In the data rows, the value 128 means zero.
Here is a table of points, one per row:
[122 127 115 131 148 114 123 145 182 165  87  94 103 152  74  98 161 143
 174  80 212 144 144  63 218 123  77 142 145  41 129 139 140 153 146 111
 167  61 194 128 132  87  64 220 126  90 117 201]
[ 89  98  86 149 145 110  82 119 151 161 165  73 100  12  73 145 184 162
 177 136 162 105 141 175  62 108 152 147 130 113  47 126 161 146 109  75
 111 168  84 144 154 190 108 129 130 144 165  88]
[ 95 138 179 131 223 142 109 151  78 153  96 147 137 171  86 189  71 105
  90 149 148  63 130 125 101  52 152 171 164  30 173 101  84 164 100 203
 102 147 101 129 168 152 168 150  40  79 174 182]
[161 104  84 121  66  97  97 171 193 141  95 218 132 147 101 179 107 128
  50 132 111 156  86  91 171 134 135  13 174  97 119 119  86  63  80  63
 143 157 144  99  93 126 133 113 113 110 128 107]
[181  55 121 181 125 215  95 126  36 107 111 102 191 193 147 113 102 136
 190  95 243 215 157 195 177 165 189 186 106 195 101 101 104  59 156  87
 128 130 136  53 139 225 133  90 125 113  63 186]
[ 74 148 129 240 139 134 192 129 116  92  97  98 185 104 113 119 108  78
 122 199 136 164 146 132 171 123 132 147  98  67 126 144 124  83  63 114
 221  90 116  61  96  34 148  83 127 148 153 159]
[101 175 129  61 114 121 112  76 146 131 143 132 203  83  80 139 231 166
  71 135 191 139  48 161 121 127 197 182 100 165  85 131  71  92 162 160
 161 153 116 121 158  95 150 124  54 157  86 109]
[141  99 101 161 144  68 134  89 134 149 169  86 158 134 191 154 190 107
 179 127  83  68 143 146  82 116  41 172 148 107 170 151 178  71 127  95
  98 147 168  55  36 105 169 160  56 162  90 141]
[173 136 152  80  51 131 154 100  99 113 107 138 137  39 114  65  87 157
 111 122 103 136  94 134 148  95 141 130 102  91 137  23 240 158 214 107
  67  81 162  89 105 156 214 149 112  92  89 168]
[159 103  83 154  94 167 115 114 137 103 129  95 148 100 112 142 179 171
 117  55 147 144 133  94 100 158 103 131 127  87 179 115  76 137  62 149
 158 128  94 171 116 172 145 208 188 110 140  96]
[120 168 183 111 120 164 117 108 168 166 150  98  49 151 152 169 189 169
 113  97 173 189 177 132 159 110 126 126 148 122 136 204 162 123 102  77
 162 115 192  52 130 168 106 134  64 103 143  67]
[144  80 136 124 113  91 104 146 155  68 166 119 139 120 133 162 167 213
 144 242 153 135 173  45 122 188 197 122  87 211 185 146  75 203 128 228
  96  67 165  84  89  99 121 175  84 169 192 129]
[238 148 105 151 161  35 144  50  98 157  96  56 117 109 156  56  94 153
 101 160 120 124 102 175 172 134 188  63 123 111  82 143 119 142 102 164
 142 174 142 142  82 139  61 129 101  72 192 138]
[134 141  83 173 134 133  47 168 160  80 187  83 110 166  97 158 129 119
 142 116 110 101 173 150 121  26 154 122 127  98  54  61 103  83 148 134
 133 101 108 151  81  88 100 160  87 181  77 115]
[ 92  77 200 117 124  60 107 135  81 134 115  73  77 137 153 143 144 185
 161  94  77 107  67  70 138  98 205 122 176 149 192 150 151 111 137 160
 151 109  96 140 158 152 114  85 186 140 135 146]
[200 190 141 184 100 154 136 103 161 125 174 105 112  56 161 103 136  61
  88 129  92 118 138 120 166 191  97 101 168 100 100 152  76  88 204 184
 119 144  73 145  30 210  88 135  99 153 136 136]
[164  46 142 204 141 183 190  91 135 116 159 109 180 213  71 170 208 174
 114 176  69  87 139  90 128 173 146  97 156  87 100 106 108 175 189  87
   0  81 200 154 141 110 113  43 135  90 190 131]
[131 116 119 108 146  38 146 190  88 117  69 203  67 101 122 182 184  48
 154 127 173 217  98 163 121 149 160 111 207  82 142 121  72 139 101 111
  70 114 162 134 142 164 147  93 115 133 143 163]
[120 220 116 185  71 125 157 101  71  84 179 141 123 152 170  91 159  76
 154 158 122 147 143 119 112 112 100 111  60 129 191  92 105 155 123 138
 115 164 147 103 222  55 137 117 134 115  90  98]
[ 67  78 126  78 108 173 153 106  83 212 125 110  93 122 149  79 178 127
 133 116  84 123 140 159 128 106  97  55 125  97 163  31  64  96 149 171
 193 118 150 147 169 148 130  95  51 131 145 115]
[ 83 168 191 139  75 100  71 126 145 182 193 154 120 152 122 131  66 167
 140 144 114  76 114 149 126 192 115 141 114 119 127 212 143  94 197  97
 141 125 183 172 134 165 128 101  93 159 166 182]
[171 112 135  55  81  34  96 124 125 109 107  97 144 172 164 102 168 106
  55  61 143  95 167 117 120 128 107 143 151 143 106 116 127 155 133 122
 133 166 142  72  72 115 141 111 140 168 131 112]
[123  73 144  96 175 121 127 118 163 112 116 179  48  93 101 141  52 149
  91 138  92  95 137 140 129 140 161 142  77  95 113 170  73 122 194  98
 124 161 145 172 157  53  93 108 157  14  43 117]
[103 143 110 153  99 107  92  97 153  84 173 190 183 191  88 148  31 142
  66 136 141 187 141 155  67 108 146 139 197 147 155 100 152 124 160 139
 162 194 166 172 141 175  95 177 112 113 156 163]
[204 165  90 202  89 137  96 150  96 185  56 174  89 137   0  85 145 102
 127  59 123  76 165 192 149 141 115 168 131 134 145 206 118 203 106 183
 146 105 115 114 106 108 172 137 135 153 133  94]
[112 136 125 123 168 197 232 124 112  67 129  94  83 164 104 143  52 146
  67  97 110 140  57 120 126 107  26  81 162 157  58 164 168 176  69 119
 107 105 116  98 127 159 138 179  70 213 150 147]
[155  91 156 121  77 111 169 146 118  65 206 125 105 103 148  97  42 161
 168  39 152 124 121 100 109 161 125 151 163  52 135  96 110 161 132 117
 184 129 142 166 186  97  58  88 111 172 104  51]
[151 201 145 149 185 138 169 153 156  54 111 125 176 170 113  84 154 140
 120 141 197  53  71 153  89 172 162  88 152  97 225 157 120 165  97 108
 124 175 122  78 139 148  87 142 175  94  60  98]
[ 75 110  37 122 181 116 161 115  42 211 147 155 153  98 154 168 112 106
  58  96 193  97 182  96 147 163 195  65 110 115 143  93 214 152 190 120
 143 175 144 120  75 114 141 178 211 201 128 114]
[ 97 172 156 147 128  59 169  88  77 119  61 199 122 141  85  81 171 153
 184 121 173  96 105  51 170 116  62 147 120 179  99 101 149 110 151  56
 141 154 125 184 140 127 112 101 105 102 166  74]
[155 142  79  39 241 164 130 179 138  48 126 130 113  64  87  90 126 137
 135 103  96 139 181  64 142 179 105 210  61 126 164 131 160  46 151 186
 162 191 176 133 107 100 132  79  97 122 162 135]
[105 134 102 123  79 183 170 154 161  98  97 201  66 141 130 146 165 238
 101 145  54 109 152 195  84 113 143 166  89 106 143 145 132 131 154 118
 150 143  99  61 125 130  99 113 167 166 116 124]
[128  53 158 207 114 162 107 210 156 167  76  81 109 110 170  74 143 144
 121  97 146 185  29 113  85 168 154  83  98 122 121 154 143  63 100 122
 100 167 111 170 137  48 148 132 119 177 138 178]
[120 154 132 134 136 183  96 208 143 166 151 126 138 110 125 163 155 163
  80 132 155 147 117 117 189  46  91 111 161 107  74 124 132 149  88 160
  22 131 161 141 150 113 119  94 203  68  69  90]
[185 179 171 117  93 115 135  93 125  67 111 162 105  75 118 232 132 139
 167 134 146  91 152 106 104  63 147  81 108 123  77 124 130 143 113 122
 167  99  94 127 126 111 116 138 208 161 202 185]
[207 116 138 138 193  98 126 213 114 166 209 112 116 167 123 128 153  88
 125 182  90 119  72 155 121 179 158 133 121 111 118 147 201 116 183 118
 195  52 122 160 206 132 179 156 146 142 108 103]
[136 140 124 113 177  79 228 172 143 119 165 150 130 101 106 115 141 126
 136  44  50 131 173 118  61 165 169  96 132 145  91 124  90  95  96 118
 119 101 128  72 129 189 146 169 124 127  28 157]
[178 172 158  81 145 180  99  71 138 171 144 163 144 120 167 137 113  28
 142  82 117 219  78 129 125 143 122 193 115 117 163 162  96 145 108 162
  81  87 134 182 108  96 136  98 128 168 121 133]
[ 97  37 184 171 161 125  98  42 183 101  81 114 133 113 116 175 130 109
  80 109  95 172 143 214 177 173  88 140 124 135 213  81 145 205 153  90
 126 159  53 145 157 127 110 150 104 120 122 123]
[123 216  88 143 132 161  49  98 117 116  95 120  63 135 164 117 108 160
 136 141  63 128 166  55 121 194 168 120 184 197 126 111 186 101  95 129
 148  81  87 113 149 154 146 158 112   2 114 117]
[175  68 117 125 186 107 102  78 130 124 201 183 142 176 161  82 157 138
 169 137 111  93  92  95 116  24 116 175  84 147 155 156 154  92  65 123
  97 185  92 122 122 167 111  82 156  87 157 117]
[ 83 161 192 198 129 147 199 162 135 198 129 117 110 118 138 206 150  81
 116 113 112 101 150 142  96 137 143 138 103 192 157  81 166  52 105 169
 137 163 161 179 122 174  70 114 114  97 113  60]
[126 160  57  55 194 145  89  83  99 139 120 102  99 158 168 163 105 126
 144 101 116 130 108 152  92 143 167 125 199 133  83 116 102 154  96  84
 137  83 160 145 111  66 175 119 147 126 123  87]
[ 78 102  43 130 127  93 126 107 114  74  84 181 112 160 138 114 153 150
 174 139 116 114 163 173  89 203  65 150 165 153 118 102  98  74 105 168
  95  73 111 153 126 130 120 147 141 132 136 170]
[141 148 129 156 108 154 197 167 131 143 111 133  71 124 217 191  85 152
 139  83 163 148 181 107 175 139 177 187  64 137 142 141 144 186  92  95
  66 181  64 186 121 120 193  89  87 123 155 157]
[ 55 153 153 128 126  99 102 123 133  51 120 110  82 211 153 138 138 114
  93  88 138  37 102 137 161 148 142  98 117 172  94 140 137 101 141 143
 118 107 117 180  88 147 158 108 150 161  89 165]
[104 136 102 189 172 160  45  89 149  63 111 158  99  90 141  97 103 118
 187 137 153 122 115 165 166  99  96  29  74 107 149 125 149 139 155 204
 100 114 183 184 149 198 181  73 116 199  88 118]
[ 88 143 133 124 134 175 110 170  75  94 143 145 151 136 117 147 199  82
 165 105  45 176  44 125 121 106 118 147  71 159 110  99 103 212 195  97
 192 183 200 156  47 181  95 175 216  97 157 183]
[ 93  86  95 123 144  67 151 176 160 134  76  90 180 127 161 119  96 129
 149 183  80 150 162 163 157  62 116 100  64 180 155 187  84 185 133  99
 178 104 124 188  83 163 207 135 114  80 102  53]
[ 85 158 102  90  92 196  74 140 172 151  68 133 136 155 198  62 148 111
 180 157 135  84 130 112  59 156 134 108 165  90 137 198 153 172 162 145
 127 182  83  80  91 117 111  86 160 124 121 197]
[120 156 155 132 125 152 155  37 214 217 133  94 109 136  75 126  67 170
 151 137 115  74  99  96 146 144 136 152 117 182 153  60  57 135  69 120
 137 164 212 116 132 102 212 102 191 175  98 167]
[104 184  64  98 103 102 101 169 111 153 173 129  98 142  89  61 121 131
  60  57 100 118 118 170 158  98 148  95  22 150 209 103 103  91  91  49
  43  58  92 108 155 116  50 147 113 149 186 184]
[178 112 159  47  96 145 160 130  27 117  59  59 114 165 117 163  89 110
 156 200 141  71 157 224 178 168 112 191 116 101  85 138 117  42 102 120
 117 146 137 135 130 145  68 183 181 147 108 112]
[155 122 110 117 112 181 103 129  36 156  80  98 154  99 176 129  65 145
 136 170 113 126 161  95 167  62  83 121 153 133 164 207  12  40 174  60
 108 154 123  81 207 177 127 202 204 195 117 108]
[180 158 136 109 131  91 151  87 104 122 153  73 102 148 129 122 126 187
  77 122 157 222 161 175  35  80  81 103  93 150 138 194 140 151 136 172
 184 118 164 166 135 125 164  72 143 103 138 180]
[137  92 147  71 105 185 150 198 124 145 132 181 103 103 174  98 130 111
 120 173 190  75 101 161 156 143 113 106 128 179  63  92 102 202  60 141
 126 119 105 140  95 121 105 183  85  99  79 132]
[105 166 143 134 183  83  69 140 110 153  96 165 156 103 201 134 130 164
 114 203  88 172 115 127 132 184 129 187  96  47 109  84 167 192  35  83
  97  98 157 130 138 168  68 128 119 225  80  94]
[132  85 122 119 157 166 149  93 185 157  67 181 104 107 132 111  98 113
 141 139 154 132  49 180  89  91 136 110 134 170 140 134 191  83  83 132
 126  94 186 118 146  92 109 185 166 136 182  89]
[154 108 246  85 149 122 103 143 203  73  89 149 180 152 170 100 147 109
 101 107 148 107 136  98 153  91 138 137  89 103 134  89 133  71 147 130
 134  95 105 156 142 145 165 154 138 149 140  66]
[130 105  88 164 132  89 108 158 176 185 129 115 171 125 156 206  38  84
 134  61 166  92  45  99  69 173  48 148  18 159  62  94  91 168 188 178
 147  53 102   0 184 161  97  96 138  71 192  73]
[123 139 161  61  95 108 127 138 185 131  78  55 193 139 108 177 109  53
 170 143 133 150 213 144  82 153  92  67 103 105 131  97 193 122  93 110
 114 104 120 146 126 116  79  91 158  98 113 180]
[ 50 155 191 132 127 140 126 137 124  91 189 133 143 101 185  61 134 115
 125 116 181 119 185 176  92 162 112 102 146  81  73 165  77 119 130 100
  66 147 162 128 146  80 227 203 181  65 246  98]
There is one direction along which these points spread out most. Take the direction at right angles to it along which they spread out most. Then take the direction at right angles to both along which they spread out most. Go by this last direction. How many in every 100 of the points above lie lower along it than each point below? Answers are rounded to whole numbers. More than half of the points above lie lower than the first one.
[122  80 131 161  59  98  68 119  41 125 162 134 101  90 173 173 146 144
  60 155 157  95  83  70 116 119  35 150 100 148 133 126 138 129 107 117
 176 150 145 142 123  77 125 128  92  69  66 172] 48
[141  98 133  77 135 140 158 129 141 155 224 126  56 176  88 170 130 115
 152 199 201 169 107 158 154 151  71 121 155 140 199  97 149  94 165 161
  96 106  38 122  78  72 138  98 182 125 133  68] 40
[113 114 142 118  53  83 145 118 124 177 120 149 115 211 102  94 119 117
 175 122  57 216 124  95 151 121 151 147 105 111  59 138 165 135 141 248
  75 237 121 114 156  95 153 215 125 138 102  93] 50
[185  81 105 116 140 181 107 127 165 127 179 184 135 138 158 105 164  53
 128 142  83  86 194 145 201 147 147  96 168 172  76  99 161 162  84  98
 235 170 132 103 199 126 135 107 102 156 182 186] 61
[118 113 176 167 154 125  80 167 100 101  94 121 140  43 137 127 132 140
  76  86  85 135 169 182 163  87 111 144 224 199 130 107 137 125 142 181
 107 113 165  43 141  51  92  87 151 133 135 114] 55
[126 164  68  91  80 131 129 224 159  95 118  33 197 113  97 154  97 109
 166 122 114 112  78 145 180 150 128 149 189 182 180 119 142 146 120 109
  81 189 139 195 155  92 142 110  82 136 170  93] 48
[105 113 185 137 166  81 131 175 139 193 197 145 149  95  94   6  83 168
 105 169 155 147 177  93  95 129  89 195 191 153 119 100 113 137  97 125
 156 111  75 149  79 171 122  82 178 142 129 160] 55
[ 88 132  89 123 111 161 143  82  92 137 113 125 210 173 133 120 140 195
  88 115  82 149 107 105 164 128 138 161 122  47 109 139 156  97 128 156
 191  92  54 148  96 138 183  60 143  93 177  88] 45
[ 44 188 113 129 181 100 175 109 168 155 133 105 174 158 183 125 132 166
 152 129 147 147 133 127 178  77 128 115 181 152  88 146 121 156 206 145
 118 137  59  95 139  83  19 130 128 145 123 130] 61
[ 68  97 101 125 133 108 140  37 146  77 176  74 107  84  70 116 162  10
 102 156 118 156 108  81 164 139 137 154 136 138 107 189 139 136  97 126
 102 129  84  83 188 161 163 149 152 102  80 164] 55
[116 135  77 144  65 119 176 148 188 103 125 106  56 115 142 111  94  65
 129 206 147 139  75 133 110  47 193 207 175 109 153  80 123 137 163 103
 168 127 143  98  79 183 148 108 115 117 146 109] 52
[224 155  99 138 142 139 173 131 152 153  77 132 149 133 149 123 163 137
 109 153 138 132 153  80  55  90  95 147 147 144 119  94 129 122 210 106
 143 135  79 190 227 112 163 145 101 130 107 191] 39
[119  43 127 131  78 199 150  96  92 122 102 140 150 146  71  83 135  58
  67 150 130 113 184  19  31 113 202 140 126 178 136 185 130 159 146 113
  73  23 190 198 101 116  60 121  71 178 116  58] 55
[130 104 114 116  87 116 191 109 139 151 169 200 228  64 148 186 125 159
 213  80 110 108 126 170 165  91 156 120 163 114 158 202 142 106  91 156
 139  51 123 166 127 112 117 160 113  91 110 192] 55
[153 150 211 136 177 153  77 122  68 148 141 140 134 128  51 126 109 139
 224 119  91 171 106  97  94 132 143  74 132 153 145 103 109 139 171  54
 149 154  49  91  44  78 157 139  55 127 115  93] 50
[123 158 116  73 101 116 108 140  97 112 145 155 172 123  51 146 100 135
 156 164 154 137 173  87 114 157 103  37 113 106 102 185 164 121  85 161
 120 186 112 100 144 170 128  69 133 132 106 111] 68
